In the data rows, the value 50 means zero.
Here are some points, one per row:
array([46, 56, 32, 61, 55, 34, 74, 58, 78, 35, 71, 52, 60, 26, 59, 51, 43, 66, 79, 64, 66, 16, 39, 32, 46, 27, 51, 71,
       57, 61, 61, 32])
array([80, 69, 60, 23, 64, 36, 79, 60, 12, 80, 55, 45, 42, 63, 97, 17, 59, 70, 7, 33, 63, 30, 71, 57, 44, 33, 88, 58,
       59, 54, 76, 53])
array([57, 42, 55, 27, 32, 76, 31, 37, 58, 60, 58, 78, 34, 35, 45, 21, 38, 46, 76, 30, 57, 73, 59, 30, 51, 32, 65, 73,
       28, 37, 38, 60])
array([41, 38, 60, 46, 26, 35, 40, 54, 34, 67, 53, 57, 56, 52, 52, 31, 64, 23, 53, 37, 25, 46, 39, 45, 18, 61, 48, 24,
       55, 51, 59, 59])
array([49, 68, 68, 25, 68, 50, 25, 73, 74, 32, 39, 51, 70, 47, 43, 75, 26, 66, 54, 53, 38, 51, 28, 59, 47, 57, 67, 55,
       14, 31, 50, 59])
array([30, 44, 44, 47, 79, 86, 49, 46, 65, 63, 76, 19, 52, 42, 35, 57, 33, 35, 40, 45, 49, 43, 26, 38, 74, 45, 49, 52,
       59, 69, 32, 52])
array([58, 53, 51, 23, 55, 74, 34, 62, 74, 12, 50, 49, 50, 52, 44, 48, 91, 62, 72, 63, 53, 14, 19, 46, 36, 52, 51, 34,
       69, 36, 56, 79])
array([50, 30, 49, 69, 38, 42, 77, 36, 62, 42, 79, 57, 52, 50, 26, 28, 18, 40, 46, 62, 68, 34, 58, 40, 47, 47, 43, 80,
       52, 62, 71, 50])
array([16, 66, 30, 37, 67, 44, 50, 69, 41, 48, 73, 42, 56, 75, 74, 63, 51, 81, 85, 54, 41, 48, 62, 34, 61, 46, 15, 49,
       55, 25, 44, 60])
array([31, 19, 61, 65, 26, 70, 29, 69, 85, 70, 42, 48, 34, 75, 49, 53, 58, 46, 25, 54, 60, 71, 38, 61, 45, 86, 35, 64,
       62, 34, 78, 28])
array([41, 27, 41, 54, 62, 62, 37, 45, 61, 56, 29, 56, 64, 33, 50, 84, 43, 71, 80, 60, 68, 66, 69, 76, 44, 29, 45, 51,
       57, 49, 48, 72])
array([18, 56, 73, 72, 59, 70, 53, 56, 31, 60, 24, 50, 81, 31, 64, 69, 60, 61, 54, 35, 70, 32, 35, 51, 58, 55, 39, 55,
       18, 79, 62, 80])
array([19, 8, 16, 51, 45, 37, 41, 55, 61, 43, 48, 50, 46, 67, 68, 70, 48, 69, 48, 24, 90, 44, 64, 48, 97, 40, 51, 30,
       39, 49, 21, 50])
array([48, 46, 75, 33, 37, 43, 27, 40, 45, 90, 69, 62, 24, 63, 46, 72, 46, 51, 54, 50, 59, 54, 15, 30, 51, 41, 65, 61,
       44, 99, 21, 44])
array([71, 95, 41, 71, 70, 59, 50, 38, 55, 54, 43, 56, 39, 43, 30, 26, 33, 41, 85, 59, 28, 44, 48, 53, 62, 49, 64, 44,
       55, 54, 18, 31])
array([50, 87, 86, 62, 65, 20, 81, 73, 68, 53, 27, 41, 22, 71, 80, 55, 32, 72, 32, 26, 90, 54, 48, 58, 62, 30, 32, 7,
       73, 28, 62, 89])
array([59, 66, 44, 41, 41, 55, 59, 41, 43, 49, 57, 94, 49, 70, 27, 37, 34, 25, 53, 50, 54, 34, 52, 67, 33, 47, 27, 67,
       71, 49, 50, 39])
array([77, 36, 88, 6, 58, 18, 83, 28, 40, 18, 19, 14, 15, 57, 77, 49, 86, 42, 42, 57, 59, 46, 51, 80, 63, 0, 32, 31,
       52, 44, 43, 49])
array([42, 43, 47, 59, 90, 85, 39, 42, 60, 47, 77, 61, 43, 26, 47, 2, 43, 66, 79, 78, 38, 53, 57, 50, 43, 49, 55, 23,
       35, 89, 65, 35])
array([50, 73, 37, 49, 53, 57, 39, 21, 43, 30, 56, 67, 19, 52, 14, 43, 45, 29, 27, 81, 34, 39, 72, 35, 77, 61, 52, 36,
       41, 83, 87, 70])
array([57, 41, 43, 38, 73, 44, 17, 67, 39, 37, 28, 36, 58, 36, 62, 35, 41, 69, 27, 19, 67, 55, 55, 68, 41, 72, 24, 53,
       73, 65, 35, 36])
array([54, 63, 38, 90, 59, 60, 58, 50, 54, 24, 35, 74, 81, 72, 66, 43, 95, 26, 21, 79, 63, 43, 28, 25, 8, 36, 68, 44,
       50, 45, 45, 60])
array([43, 40, 63, 55, 44, 65, 85, 52, 59, 42, 50, 55, 37, 54, 70, 83, 45, 30, 50, 38, 72, 58, 39, 88, 33, 78, 68, 60,
       48, 54, 54, 78])
array([56, 52, 64, 78, 55, 48, 43, 47, 61, 46, 56, 67, 33, 57, 31, 56, 36, 42, 78, 26, 3, 48, 81, 61, 56, 17, 61, 63,
       74, 74, 65, 51])
array([45, 68, 42, 33, 53, 69, 42, 71, 67, 73, 61, 46, 74, 16, 65, 65, 55, 37, 28, 69, 41, 48, 50, 64, 74, 81, 54, 69,
       47, 52, 27, 76])
array([64, 45, 60, 72, 11, 35, 67, 59, 43, 22, 82, 61, 41, 23, 50, 46, 43, 55, 28, 56, 57, 67, 58, 36, 26, 67, 43, 42,
       72, 34, 19, 59])
array([59, 39, 74, 73, 43, 37, 62, 47, 34, 53, 78, 78, 74, 83, 58, 42, 40, 47, 72, 73, 40, 52, 42, 83, 87, 53, 55, 52,
       62, 61, 53, 44])
array([48, 24, 38, 48, 53, 30, 44, 11, 44, 68, 41, 61, 48, 32, 32, 28, 56, 46, 36, 59, 51, 52, 31, 49, 31, 35, 32, 54,
       66, 3, 33, 49])
array([35, 59, 29, 23, 83, 57, 27, 68, 52, 57, 74, 51, 96, 35, 48, 72, 17, 30, 71, 55, 67, 71, 72, 22, 53, 45, 46, 33,
       43, 41, 43, 52])
array([62, 45, 46, 39, 31, 27, 50, 54, 80, 60, 68, 25, 63, 52, 26, 62, 76, 33, 40, 18, 36, 68, 64, 48, 63, 66, 37, 35,
       61, 62, 50, 62])
array([42, 70, 62, 66, 51, 43, 34, 54, 61, 35, 66, 42, 44, 44, 68, 25, 55, 44, 32, 8, 47, 53, 61, 46, 62, 37, 62, 48,
       50, 44, 53, 28])
array([39, 55, 49, 51, 40, 33, 30, 34, 56, 54, 32, 25, 41, 66, 76, 23, 21, 30, 42, 62, 33, 63, 70, 53, 49, 56, 38, 79,
       31, 53, 68, 71])
array([71, 23, 58, 67, 70, 61, 48, 53, 60, 28, 23, 76, 41, 38, 62, 37, 69, 55, 43, 36, 43, 3, 73, 32, 41, 51, 30, 55,
       37, 31, 39, 63])
array([39, 36, 6, 51, 57, 33, 35, 99, 19, 72, 31, 51, 36, 47, 22, 58, 56, 64, 33, 57, 32, 79, 16, 56, 59, 29, 49, 66,
       29, 29, 53, 26])
array([77, 54, 62, 73, 26, 71, 21, 35, 51, 36, 54, 31, 61, 64, 53, 58, 55, 41, 53, 40, 48, 37, 25, 34, 48, 37, 31, 73,
       39, 54, 64, 40])
array([60, 13, 50, 47, 86, 36, 64, 73, 16, 75, 8, 30, 44, 9, 31, 34, 55, 37, 38, 49, 42, 58, 41, 51, 56, 35, 71, 53,
       71, 47, 68, 26])
array([70, 40, 13, 64, 39, 52, 55, 25, 71, 84, 39, 54, 38, 40, 76, 83, 59, 90, 47, 51, 51, 56, 55, 38, 51, 44, 40, 26,
       48, 49, 44, 37])
array([23, 52, 67, 48, 59, 25, 44, 23, 58, 64, 52, 26, 61, 64, 21, 46, 49, 61, 25, 38, 50, 47, 42, 55, 44, 83, 63, 52,
       7, 39, 51, 39])
array([52, 68, 40, 26, 35, 49, 67, 43, 70, 51, 21, 44, 79, 86, 26, 51, 17, 68, 29, 43, 23, 73, 46, 52, 64, 46, 61, 46,
       60, 82, 53, 52])
array([14, 67, 40, 50, 11, 52, 87, 43, 46, 47, 29, 54, 40, 31, 60, 39, 89, 36, 72, 56, 54, 57, 28, 69, 39, 58, 44, 45,
       68, 30, 55, 27])
array([53, 47, 96, 31, 31, 48, 74, 69, 30, 59, 68, 18, 41, 48, 21, 53, 51, 74, 23, 60, 71, 62, 76, 77, 25, 42, 7, 25,
       31, 54, 34, 44])
array([3, 53, 56, 48, 29, 33, 26, 51, 36, 54, 15, 61, 33, 26, 42, 92, 49, 27, 44, 58, 40, 60, 61, 58, 55, 51, 79, 47,
       56, 33, 39, 14])
array([71, 41, 72, 53, 48, 99, 93, 43, 34, 38, 53, 56, 58, 76, 54, 62, 75, 28, 38, 33, 49, 59, 51, 18, 48, 81, 40, 63,
       55, 24, 60, 45])
array([62, 47, 64, 31, 0, 56, 42, 38, 33, 50, 56, 35, 54, 43, 28, 43, 53, 91, 59, 57, 42, 43, 57, 42, 61, 48, 52, 46,
       80, 55, 56, 52])
array([74, 72, 38, 71, 57, 35, 53, 29, 65, 47, 85, 78, 58, 50, 46, 41, 77, 52, 83, 54, 38, 66, 64, 52, 50, 49, 61, 55,
       31, 77, 71, 32])
array([33, 42, 57, 68, 42, 0, 52, 47, 24, 31, 0, 46, 27, 43, 33, 53, 99, 53, 57, 58, 47, 73, 53, 16, 25, 74, 61, 65,
       66, 43, 35, 47])
array([35, 45, 19, 38, 75, 48, 17, 50, 51, 37, 64, 33, 45, 45, 76, 87, 0, 48, 70, 44, 51, 75, 29, 24, 54, 63, 74, 50,
       41, 67, 74, 60])
array([85, 65, 55, 47, 60, 54, 53, 71, 4, 75, 51, 14, 57, 65, 50, 51, 57, 44, 43, 60, 84, 15, 47, 76, 47, 42, 81, 56,
       49, 30, 75, 59])
array([88, 55, 54, 31, 29, 33, 61, 51, 53, 49, 64, 56, 63, 45, 41, 38, 31, 24, 84, 49, 33, 44, 43, 48, 54, 80, 43, 20,
       34, 54, 39, 39])
array([55, 56, 25, 61, 76, 60, 39, 18, 46, 41, 59, 64, 50, 57, 51, 43, 31, 57, 58, 62, 63, 35, 58, 63, 51, 50, 20, 49,
       56, 58, 30, 28])
array([30, 46, 58, 35, 35, 55, 57, 68, 76, 54, 39, 44, 56, 80, 53, 59, 45, 54, 46, 73, 48, 48, 77, 54, 64, 81, 65, 76,
       43, 61, 42, 43])
array([67, 55, 8, 71, 50, 94, 58, 42, 16, 25, 78, 57, 61, 45, 76, 43, 52, 46, 38, 47, 6, 37, 59, 52, 21, 28, 66, 35,
       25, 9, 30, 73])
These points spread out most along one direction. Take the direction at right angles to it along which they spread out most. Then take the direction at right angles to both along which they spread out most. Go by this last direction. For each point below, how far along it does it lie, from 0 to 99? 50 is the average, and the first point above lies past it. One standard deviation of the points above along it is 16.
array([41, 38, 60, 46, 26, 35, 40, 54, 34, 67, 53, 57, 56, 52, 52, 31, 64, 23, 53, 37, 25, 46, 39, 45, 18, 61, 48, 24,
       55, 51, 59, 59]) --> 33
array([41, 27, 41, 54, 62, 62, 37, 45, 61, 56, 29, 56, 64, 33, 50, 84, 43, 71, 80, 60, 68, 66, 69, 76, 44, 29, 45, 51,
       57, 49, 48, 72]) --> 55
array([48, 46, 75, 33, 37, 43, 27, 40, 45, 90, 69, 62, 24, 63, 46, 72, 46, 51, 54, 50, 59, 54, 15, 30, 51, 41, 65, 61,
       44, 99, 21, 44]) --> 42
array([33, 42, 57, 68, 42, 0, 52, 47, 24, 31, 0, 46, 27, 43, 33, 53, 99, 53, 57, 58, 47, 73, 53, 16, 25, 74, 61, 65,
       66, 43, 35, 47]) --> 4
array([71, 23, 58, 67, 70, 61, 48, 53, 60, 28, 23, 76, 41, 38, 62, 37, 69, 55, 43, 36, 43, 3, 73, 32, 41, 51, 30, 55,
       37, 31, 39, 63]) --> 54
array([45, 68, 42, 33, 53, 69, 42, 71, 67, 73, 61, 46, 74, 16, 65, 65, 55, 37, 28, 69, 41, 48, 50, 64, 74, 81, 54, 69,
       47, 52, 27, 76]) --> 56
array([77, 54, 62, 73, 26, 71, 21, 35, 51, 36, 54, 31, 61, 64, 53, 58, 55, 41, 53, 40, 48, 37, 25, 34, 48, 37, 31, 73,
       39, 54, 64, 40]) --> 49
array([64, 45, 60, 72, 11, 35, 67, 59, 43, 22, 82, 61, 41, 23, 50, 46, 43, 55, 28, 56, 57, 67, 58, 36, 26, 67, 43, 42,
       72, 34, 19, 59]) --> 38
array([49, 68, 68, 25, 68, 50, 25, 73, 74, 32, 39, 51, 70, 47, 43, 75, 26, 66, 54, 53, 38, 51, 28, 59, 47, 57, 67, 55,
       14, 31, 50, 59]) --> 60
array([77, 36, 88, 6, 58, 18, 83, 28, 40, 18, 19, 14, 15, 57, 77, 49, 86, 42, 42, 57, 59, 46, 51, 80, 63, 0, 32, 31,
       52, 44, 43, 49]) --> 70
array([58, 53, 51, 23, 55, 74, 34, 62, 74, 12, 50, 49, 50, 52, 44, 48, 91, 62, 72, 63, 53, 14, 19, 46, 36, 52, 51, 34,
       69, 36, 56, 79]) --> 59
array([54, 63, 38, 90, 59, 60, 58, 50, 54, 24, 35, 74, 81, 72, 66, 43, 95, 26, 21, 79, 63, 43, 28, 25, 8, 36, 68, 44,
       50, 45, 45, 60]) --> 44
array([43, 40, 63, 55, 44, 65, 85, 52, 59, 42, 50, 55, 37, 54, 70, 83, 45, 30, 50, 38, 72, 58, 39, 88, 33, 78, 68, 60,
       48, 54, 54, 78]) --> 59
